Named moves come first, each a turn or a mirror and shown by rows before and after it. Which of them, in which order, take the first row of each pair that follows to the second? Write the first one first, as in the answered first pair.
K:
[ 15.5 -17.9  -0.1 -28.0 -20.0  29.4  -2.0 -27.5 -11.8  -4.3   3.1  -2.3
  16.1 -10.3  -4.0   5.9 -18.4   9.7  23.6   5.3 -13.1   9.6  19.9] => [ 13.1 -14.3   4.6 -29.6 -20.3  30.8  -2.5 -27.6 -10.1  -4.8   5.8  -3.6
  13.2  -6.3  -8.3   5.5 -16.2   4.1  22.2   6.0 -14.8  12.0  21.9]
[-19.2  11.5 -27.4  21.3 -19.5 -10.7  54.7  16.7 -21.9   2.7 -20.4  11.2
  22.1  -5.4 -11.2  -7.0  40.2  29.1 -19.9  -3.7  20.1 -27.1  16.7] => [-21.1   5.4 -28.2   2.0  -4.3 -20.4  59.0  25.6 -13.1 -16.1 -14.4  -1.3
   6.0  25.0 -39.0   1.8  40.1  -3.5 -11.8  -0.8  -3.7 -25.2  23.9]
[  1.5   1.6   0.7  -1.8 -11.6  12.1  -8.2 -10.6  -0.4  -2.3  11.7  -5.4
   4.2  -5.5   1.2  11.8  12.8 -12.2 -15.7  -2.3  -2.2  10.8 -24.6] => [  4.2   4.0   3.6  -4.1 -13.1   8.8  -3.2 -13.4   1.6  -6.3  12.1  -6.3
   1.9  -5.8   2.0  10.7  12.9 -16.4 -12.8  -2.9  -3.6   9.6 -21.7]
B:
[-22.1  -1.9   6.4  17.9   2.7  -6.2 -18.7   4.4 -29.3  -6.8  -3.4  -4.8
  25.4 -13.4  10.2  -3.2  -7.8  15.9  14.0  15.9  19.9   2.5 -18.2] => [-21.7 -12.3  -2.9   6.3  -0.3   0.5 -12.9   4.8 -31.2  -8.1   6.3 -12.5
  29.8  -5.9  -7.8   3.3 -16.4  12.1  18.9  17.5  10.8  -1.6 -16.3]
[  6.1  20.1  -1.4 -28.1  19.0  -4.9 -12.4   4.0 -14.3 -22.2  27.1   5.9
  10.8  17.6 -24.8  14.6  -7.6   0.8 -15.3 -12.7  -0.3  19.6 -20.6] => [  3.8  29.1 -10.6 -12.1  21.8  -8.9 -13.3  -4.3 -10.3 -17.6  16.3   1.2
   3.4  20.7 -14.5  14.5  -5.7   8.2 -33.7 -17.3  -2.1  16.8 -26.2]
[ -0.4  -3.2  21.6  -5.9  -7.5   6.2 -13.8   1.7 -10.0   1.5   1.5   9.2
   7.6 -11.3  13.3  -8.2  -6.0   9.4  17.5   0.5   1.1  14.4   3.7] => [ -0.5 -11.9  -7.1 -17.3  -1.5  11.8  -1.2   1.4 -14.7   1.6  13.5  -9.3
  10.6  -5.3 -19.8   4.6  -8.9   1.8  13.0   2.5  -7.6  -0.4   5.9]
D:
[  6.0   1.8  11.2   4.8 -10.9  -6.7   3.1 -28.7  23.1 -17.0 -26.2  -0.9
 -31.1  30.4  18.5  -6.0  11.8  -7.4  -1.2 -11.5 -23.3  24.6  30.2] => [ 11.2  10.9  22.5 -15.6   3.4  -7.3 -11.3 -27.5  15.2 -23.5 -14.2  -9.4
 -25.5  38.0   2.1  -1.7   4.6 -19.6   5.1  -6.0 -31.2  23.2  16.6]
[ 11.8 -35.1   3.9  -8.2  21.0   3.1   2.1  39.2   5.1  14.3   9.0  -2.0
  11.8  -6.7 -23.0  15.4  -7.3   9.0  16.6   5.9  10.8 -15.3  -2.1] => [ 18.2 -35.2  -0.9  -3.7   8.1  19.6   1.6  23.5   1.4  20.6  12.0  -5.1
  18.1 -17.0 -12.9  19.9 -14.6  24.6  18.0   6.3  12.2 -12.4   4.8]
[ 14.0   8.3   3.0 -23.1 -10.9  20.9  -9.3 -41.5  -7.0  -0.6  11.1 -29.0
  -0.2   0.3  -8.2  26.2 -21.6  13.1   0.7   7.0 -16.1  -9.6  -1.7] => [ -2.9 -20.0 -17.5  17.4 -18.8  -8.8  31.1  -3.9  15.5  -0.8 -28.3   2.8
 -27.9   3.3  14.7   3.9   7.2  17.9 -16.8  -6.1  -7.5  -5.6  25.0]
V:
[ 12.1 -40.0  29.5 -21.7 -10.8  -6.5  -8.0  52.1 -17.5 -15.6  19.2  12.9
  19.7 -14.5   6.8   0.1  16.8 -11.7  39.6  10.5  12.9  -5.4  -9.7] => [ 11.4 -52.0  11.1  -9.4 -16.3  -5.9   3.9  50.1 -18.2 -14.9  19.0  14.5
  21.9 -21.2   7.3  -1.1  16.8  -0.9  33.9   7.5  20.6 -10.3  -4.9]
[ -8.1  22.3  36.4 -13.4  27.3  -9.5  -6.6  39.0   1.9  17.9  10.9  -3.9
 -17.9  -2.9  -9.6  -6.6   3.7 -17.0   3.0  -3.7   4.4  10.1 -11.9] => [ -6.7  19.3  32.5 -16.1  23.8  -0.2  -9.5  43.3  -5.9  21.6  18.0  -6.0
  -3.7 -12.2 -14.8  -5.2  -0.6  -6.3   9.5  -3.7  14.6   4.8 -17.9]
[  0.2  13.6  18.0  17.9   3.8  14.7  -1.9  -1.1 -15.8  11.6   4.9  20.8
  24.6  -4.7   2.2   0.1   6.6  15.2  14.4  27.4  -3.5  22.6  -8.4] => [  2.4   8.7   9.2  25.9  -1.0  18.2   8.2   1.7 -18.1  17.6   3.8  20.1
  22.8  -9.2   1.1  -3.3   7.2  19.8  13.5  22.4  -3.2  18.7  -8.6]
Now pairs of rows:
(2 to 4 moves a pair)
[ -3.7 -29.9   2.9  21.3 -34.2   2.1   5.2   2.2  -7.2   7.2 -13.7  21.4
  15.6 -34.0  26.9 -14.9   5.4  21.9  11.2  -4.3  24.7  11.5  20.3] => [ -6.9  -3.3  -8.9 -25.5  13.6   5.5  -0.3   9.5 -26.6   0.4  31.9 -14.8
  24.1 -13.8 -39.4  13.8 -16.4  -1.9   7.7  14.1  11.3 -24.8 -18.1]  D K D B
[-22.2  -1.1  -7.3  17.0 -30.5 -13.1  -6.3 -41.3   4.1  -2.5  -6.3  11.0
  16.3  -5.1  34.1 -15.6 -28.6   8.3   2.2 -13.5  -6.0  15.0  17.7] => [-27.4 -23.0 -14.2  15.3 -29.9 -18.0  10.3 -14.7  13.9  -4.9 -13.6  23.8
  15.4   1.2  21.4 -21.4 -17.3  -1.3   4.6 -14.4  -8.4  16.7  29.6]  D B D D
[ -3.7   1.4 -16.3  22.2 -16.8  21.2  -5.7 -13.7 -13.7  11.3  -3.7   9.9
  22.7 -33.5  17.9   0.1   2.7  30.9   4.1   2.3  25.1  -9.1   0.5] => [ -0.6  31.3   2.7  -6.1  15.9   5.3 -17.7 -25.7   2.4 -19.4   6.8 -19.9
 -10.3  23.9  -3.0  15.5   2.5 -23.0   5.0  -1.0 -22.5   3.7  -2.0]  V K B D
[-12.6 -17.2 -17.1  29.6 -16.3  -8.6  11.0  35.4   4.9  11.4  18.1  13.1
  -0.7 -21.5 -10.6  -4.0  12.4  15.1  -6.2  -7.9  22.9 -18.1  -8.2] => [  2.6  10.6   3.2  12.7 -11.2  12.6 -23.0  -5.7 -12.3   9.9  40.2  -8.3
  14.1 -20.9 -15.4  11.0  -7.6  21.5   0.8  -1.9  14.9 -15.7 -30.3]  V K D K
[-15.5   3.1 -42.1   9.3   4.5   8.3  26.8   6.8 -12.1  13.8  10.4  -4.6
  14.5 -22.9  -4.9  11.7 -10.6  30.8 -28.0   2.4  33.2 -40.6 -13.2] => [-23.0   9.9  -7.0 -17.2  39.5  -7.9   6.7  46.7  -9.6   3.6  24.5   3.1
   9.0   1.1 -20.3  -0.7  -2.9  -3.6 -17.2   6.4  26.3 -34.3 -33.0]  B D B B
[  1.0 -26.0  19.4 -43.3  12.7 -23.9  -9.7  36.6   8.2 -19.0 -13.5  13.0
 -19.9  25.6 -15.1   2.3  -7.3 -47.9  40.7   5.8 -18.6  10.8  23.8] => [  7.1 -27.1  13.6 -26.2 -18.9   3.0 -25.9  30.8 -22.0  17.1   1.8  26.6
  30.8 -43.4   6.3  -1.3 -28.4  11.4  44.6  17.1  35.9  -7.5  -5.4]  V V K
[ 15.3 -17.2  21.9 -20.4 -11.5   5.2  -2.2  14.7 -23.9  -2.9  32.1   7.3
  35.7 -12.4 -13.6 -20.0 -29.3  15.2  31.6   3.6  17.5  -5.1 -15.8] => [  3.1  -3.5 -15.0  38.9 -23.1  -9.4  23.8  -2.4 -10.2   3.9   6.4  -1.3
   8.7 -22.7  15.1 -17.3 -15.6  39.9 -13.6 -11.2  25.3 -21.1 -13.1]  V B B
[  9.0  13.5 -13.5  20.9  -1.5   9.3   4.3 -57.4  19.4  -2.8 -24.6 -11.2
 -13.1  33.9  42.7  -6.7  24.3  19.4 -22.8  -3.3  -9.4  26.0  17.6] => [  3.9  11.2 -12.9  21.0   6.2   2.2  10.0 -46.8  21.6  -3.8 -27.2  -6.3
 -17.5  36.3  40.3 -14.4  32.0  14.1 -27.2  -6.5 -11.8  25.5  20.2]  D D D
[  3.5 -19.9 -29.6 -44.4  11.7  14.2  19.5   5.2 -11.6  -5.1  23.9 -17.2
  19.4  10.3 -55.5  18.1 -13.8 -14.9  15.0  15.8 -11.8 -19.1  -4.1] => [ -3.8 -24.2 -21.2 -27.0  20.2 -16.6  37.4  28.6  16.1 -14.2  -1.3  -1.1
 -18.9  33.4 -35.1   2.7   7.1 -39.3   4.9   4.5 -24.9  -6.3  15.4]  D D V V
[  0.3  13.1  -5.4  -8.8  14.3 -11.8  11.9  -7.5   8.6  -8.9   2.7 -31.0
 -12.8  16.5 -20.4  10.1   5.4 -17.0 -15.5   9.4 -23.5   7.2   1.9] => [ -9.6  -3.7  -6.3   3.4  18.5 -23.7  24.7  26.6  12.0   1.5 -13.2  -9.4
 -14.6   8.9 -15.2  -2.4  11.7 -11.7 -16.9   8.6  -8.6   6.4   4.7]  V V D D
[  6.4  -8.4  -7.3   8.1  11.8  13.2  38.6  31.0  -1.9  12.1  11.8   5.6
   8.3 -23.0 -29.3  -9.9  17.8  28.8   0.4  10.9  31.0 -20.2  -7.7] => [  8.2  -9.8  30.7  -5.3  20.2   2.6  20.2  48.1   0.8   1.9  12.1  22.4
   3.8 -13.2 -21.4 -24.8  23.8  12.0  17.6  11.1  22.5   1.0  -8.2]  K B B B
[-10.6  -7.5  15.9  13.8  -8.7 -19.9  17.0  36.6  26.6 -12.9 -27.4  18.8
  -9.8  -3.9  18.5 -17.0  19.9   3.4 -11.0   1.6   3.9  -2.6   1.3] => [ -3.8  -9.9 -33.4  10.4 -14.2   1.2  39.4  -7.1  12.9 -12.5 -12.8 -16.3
  -2.2 -11.6 -13.0  12.5   7.0  18.7 -20.1   2.0  -5.3 -28.2   4.8]  B D B D
[ 19.0  -1.9  17.2 -27.2 -14.1  21.4 -26.9 -26.9 -11.3  -4.7   4.8  -0.6
  30.4 -16.2  12.7   7.9  -8.6  23.4  16.6   4.8   7.7  11.1 -20.1] => [ 14.1  12.0  14.9 -31.7  11.9   0.5 -17.0 -25.0   9.3 -28.6  -2.1 -21.1
  -6.7  29.4  -4.3  18.3  -0.4 -19.9   6.3  -1.7 -29.3  12.0 -12.7]  B B B K
